Each row has a name. After each piece below comes the name of the row it's from. Each question is about the rows just above it.

[-.10, .20, -.31, -.20, -.36, .25, .21, -.03, -.48, -.38] = j363
[-.23, .45, -.45, -.41, -.45, .29, .20, -.28, -.78, -.79] = j670
[.11, -.20, .06, -.14, .40, -.42, .00, -.25, .58, .51] = j566
[-.10, .28, -.34, -.26, -.38, .15, .09, -.20, -.56, -.60] = j343
[-.18, .42, -.40, -.42, -.39, .26, .26, -.22, -.71, -.64] = j829
[.11, -.19, .05, -.14, .39, -.39, .01, -.22, .56, .49] = j741
[.05, -.09, .05, -.19, .43, -.29, .03, -.22, .48, .47] = j562
[.18, -.33, -.04, .04, .11, -.46, -.09, -.28, .48, .32] = j614
[.18, -.33, -.04, .04, .11, -.46, -.09, -.28, .48, .28] = j171
[.11, -.19, .05, -.14, .39, -.42, -.09, -.24, .42, .26] = j777
which: [.11, -.20, .06, -.14, .40, -.42, .00, -.25, .58, .51]	j566
Which row holds [.18, -.33, -.04, .04, .11, -.46, -.09, -.28, .48, .28]?	j171
Where do [-.10, .20, -.31, -.20, -.36, .25, .21, -.03, -.48, -.38] appear?	j363
which: [-.18, .42, -.40, -.42, -.39, .26, .26, -.22, -.71, -.64]	j829
The row with [-.10, .28, -.34, -.26, -.38, .15, .09, -.20, -.56, -.60] is	j343
Which row holds [.11, -.19, .05, -.14, .39, -.39, .01, -.22, .56, .49]?	j741

[.50, -.52, .17, .17, -.73] -> j499
[-.52, -.52, .17, .17, -.73] -> j137
[-.52, -.52, -.42, .17, -.73] -> j418
which: [-.52, -.52, .17, .17, -.73]	j137
The row with [.50, -.52, .17, .17, -.73] is	j499
[-.52, -.52, -.42, .17, -.73] is in which row?	j418

